In the rows, 128 means zero.
Each path is a new rotation, seen through one point. The rows after it are directions, each followed by how far the rotation turns it, in deg/step (0 if it stays put).
Each turn is a multiple of 5 degrees from 10 to 175, or 0.
Each row of a path follows its step; steps can be skipped.
path 1
step 0: [134 138 126 122 132 132 136 137 118 138 127 132 130 129 124 137 130 131
 126 137 116 128 129 116 130 142 129 139 126 118 134]
step 1: [138 125 136 119 117 120 129 131 122 133 117 128 133 135 138 129 136 138
 138 118 128 117 118 129 137 132 123 128 130 122 126]
step 2: [124 130 134 117 133 135 129 126 116 128 135 136 126 130 139 121 132 125
 129 135 123 123 110 127 117 126 134 136 129 120 133]
step 3: [131 121 129 127 128 131 135 131 124 131 132 126 128 128 122 140 142 124
 126 126 131 123 116 111 130 126 125 119 121 112 119]
step 4: [127 125 128 118 127 137 127 132 123 135 126 123 125 136 132 134 127 138
 117 119 117 135 117 125 136 135 131 128 139 120 142]
step 5: [134 125 136 118 121 128 119 131 125 141 117 138 125 127 131 132 126 120
 128 131 121 121 127 121 124 135 122 138 122 113 123]
step 6: [127 133 133 129 129 126 133 132 119 126 112 130 138 135 127 126 142 139
 126 128 128 118 116 127 121 125 139 124 128 116 133]
step 7: [122 131 132 125 124 129 121 121 119 139 136 133 125 133 135 137 128 119
 137 124 131 132 111 124 133 122 133 123 126 113 132]
step 8: [134 111 126 124 129 137 127 127 139 128 127 137 123 136 122 131 136 130
 117 120 124 126 120 121 117 128 130 129 128 113 133]
step 9: [125 141 132 117 131 127 124 132 123 136 115 131 140 126 121 138 128 124
 120 123 121 142 123 118 126 134 127 125 128 119 132]
step 10: [133 121 125 131 123 119 123 126 127 135 108 132 128 148 132 128 128 123
 136 130 123 122 122 128 132 129 132 131 133 117 132]
Speeds:
[126 130 127 125 128 127 128 128 124 127 129 133 128 126 132 129 124 127
 128 131 128 131 131 124 130 128 126 125 122 128 131]  160
[127 127 131 128 128 125 133 131 128 127 128 129 133 125 125 131 130 133
 126 123 131 128 130 128 128 128 128 126 127 128 128]  135
[131 125 125 128 127 128 130 124 129 123 123 127 126 130 131 125 131 131
 125 127 128 127 128 128 129 128 128 124 126 128 129]  160
[127 127 131 129 129 126 128 128 128 124 132 128 129 128 132 130 130 125
 131 132 129 125 125 130 127 126 134 124 129 129 127]  80
[129 129 133 128 128 123 127 127 130 129 123 131 127 126 128 128 128 131
 129 132 123 128 128 127 130 129 129 129 130 132 127]  80
path 2
step 0: [133 123 136 138 122 122 119 119 133 120 127 115 136 131 116 125 132 136
 137 132 129 128 124 128 137 123 132 119 140 132 134]
step 1: [131 140 116 134 120 124 138 143 131 123 120 125 120 133 133 136 122 123
 126 137 131 121 128 121 129 124 132 124 116 122 135]
step 2: [132 124 129 132 140 135 140 127 123 133 131 110 135 126 125 124 130 123
 135 120 130 126 117 139 127 137 125 142 128 123 124]
step 3: [126 134 142 131 126 129 122 134 127 127 130 124 125 120 116 121 112 133
 126 139 125 132 132 116 142 128 126 127 133 137 132]
step 4: [130 132 117 138 140 118 142 128 128 117 134 131 124 131 139 128 126 137
 133 129 128 124 138 119 116 127 127 132 123 124 120]
step 5: [122 125 138 128 131 135 129 123 117 139 119 109 135 143 128 133 130 131
 121 122 127 135 132 131 129 124 133 132 135 136 126]
step 6: [125 124 130 126 125 119 127 133 136 114 132 127 121 128 132 129 115 124
 135 134 122 133 131 132 132 141 136 118 128 141 141]
step 7: [117 133 118 115 129 127 134 126 126 123 130 116 125 135 134 117 132 125
 122 131 140 118 129 125 120 131 116 130 122 120 119]
step 8: [138 121 141 122 133 135 121 130 123 141 129 116 130 118 137 127 136 131
 137 135 131 133 141 134 135 127 130 127 131 134 132]
step 9: [118 121 116 136 121 124 127 131 132 112 134 130 129 129 121 124 131 141
 129 137 127 141 126 124 130 123 128 120 116 131 134]
step 10: [129 118 135 132 123 129 133 130 134 128 124 117 126 130 143 133 131 118
 116 131 134 118 125 126 118 118 131 140 123 120 120]
Speeds:
[126 126 126 129 128 122 129 131 131 127 129 131 127 129 128 130 125 127
 126 130 135 129 128 127 130 127 127 126 130 125 126]  125
[132 128 124 126 129 129 128 129 129 128 126 127 129 129 128 130 129 128
 128 127 129 119 132 124 127 127 128 126 127 130 125]  115
[127 126 129 129 131 127 126 128 124 127 128 129 127 130 127 124 128 130
 124 128 130 125 126 131 125 130 133 130 125 123 126]  135
path 3
step 0: [123 133 115 138 129 131 137 127 138 120 119 129 125 126 127 129 134 129
 123 122 119 126 118 129 130 124 136 133 133 125 130]
step 1: [117 124 126 120 139 129 128 120 121 124 125 130 128 124 132 123 140 124
 127 125 130 121 124 131 129 119 122 142 128 127 131]
step 2: [133 119 132 127 137 128 128 132 121 129 128 134 124 125 128 125 136 134
 126 115 125 123 117 122 119 120 136 120 132 127 133]
step 3: [133 130 116 130 132 126 131 130 125 120 133 131 125 117 128 129 134 140
 118 117 129 130 130 127 135 135 125 132 136 128 134]
step 4: [127 119 123 139 127 135 126 121 116 120 131 129 124 131 126 127 134 124
 120 125 128 114 127 137 130 129 120 124 128 129 130]
step 5: [135 124 123 117 128 124 132 122 129 130 123 131 132 133 128 128 140 128
 119 128 129 124 113 129 131 132 128 118 135 138 127]
step 6: [130 133 117 124 136 130 125 131 129 119 118 123 129 116 124 124 121 133
 127 124 136 120 120 135 135 130 129 120 127 128 133]
step 7: [130 121 129 134 129 115 117 125 124 125 129 125 128 121 124 130 133 123
 123 123 136 127 120 143 129 126 132 133 132 126 123]
step 8: [131 124 116 134 131 135 116 128 137 132 124 133 134 130 136 128 136 131
 126 117 133 127 122 128 120 132 130 127 130 137 122]
step 9: [119 123 121 131 141 129 131 128 135 128 125 122 114 124 125 125 136 125
 130 122 138 130 126 126 141 134 128 124 125 133 125]
step 10: [126 118 125 135 133 124 131 124 141 123 123 133 126 128 118 126 126 125
 121 123 122 118 120 131 131 118 136 136 130 126 124]
Speeds:
[129 128 126 125 127 128 126 132 125 127 127 131 125 132 127 123 125 125
 130 129 124 133 130 130 128 129 129 128 129 128 126]  0
[129 128 129 125 132 130 130 127 129 129 131 127 128 133 132 125 129 130
 129 129 132 129 127 128 124 126 128 123 129 131 127]  110
[125 123 128 127 124 128 125 128 126 132 128 130 131 127 128 126 130 128
 126 131 128 126 126 126 125 125 124 129 130 129 124]  115
path 4
step 0: [122 132 121 126 130 125 132 125 133 139 132 132 127 128 125 120 122 121
 117 121 118 133 136 141 120 110 133 129 130 136 132]
step 1: [117 127 128 120 130 117 132 125 134 124 129 131 137 133 130 139 126 130
 145 136 129 128 130 133 130 130 134 130 121 146 138]
step 2: [126 122 123 119 135 128 141 129 138 133 128 129 133 126 121 122 123 130
 135 108 124 138 136 118 132 122 133 132 130 121 128]
step 3: [131 134 126 127 130 132 122 118 129 129 118 131 143 126 122 131 124 110
 135 130 117 135 131 133 122 137 139 126 120 133 128]
step 4: [117 134 139 127 119 119 143 135 118 134 121 137 136 124 124 133 123 122
 135 121 131 134 136 129 129 118 124 135 130 128 128]
step 5: [118 116 122 113 128 130 118 125 125 132 137 140 139 140 127 127 127 122
 127 125 127 134 130 128 116 120 136 122 124 130 130]
step 6: [118 130 119 128 132 118 138 132 138 137 127 125 133 128 113 134 132 126
 136 129 127 121 145 138 123 130 124 126 122 132 123]
step 7: [119 130 132 123 136 128 133 112 130 122 122 126 138 135 116 126 126 128
 128 115 138 134 125 124 132 118 137 126 128 136 134]
step 8: [125 137 117 117 136 125 134 130 130 141 120 132 131 123 131 124 120 124
 129 128 110 133 130 132 128 120 128 130 114 134 131]
step 9: [124 120 129 122 117 111 135 124 128 119 123 125 138 131 131 131 126 123
 143 125 128 141 136 126 126 130 134 126 131 139 127]
step 10: [128 122 129 115 130 135 137 132 134 132 126 143 136 125 120 132 123 125
 129 119 124 125 133 125 128 122 142 128 120 117 115]
Speeds:
[133 128 130 127 124 129 128 129 126 128 126 132 130 126 129 129 126 124
 132 127 125 130 127 126 128 132 129 129 131 124 125]  55
[131 131 127 126 127 132 128 127 126 127 132 126 129 128 129 126 123 129
 129 124 130 124 129 124 125 123 130 127 128 127 128]  140
[129 123 127 125 127 126 130 131 133 126 135 130 130 130 131 131 129 130
 128 129 128 125 129 130 128 128 129 128 129 128 126]  85
[126 130 129 127 130 125 128 131 127 130 127 125 131 125 128 133 126 132
 131 128 125 124 125 128 124 129 125 130 125 126 128]  155
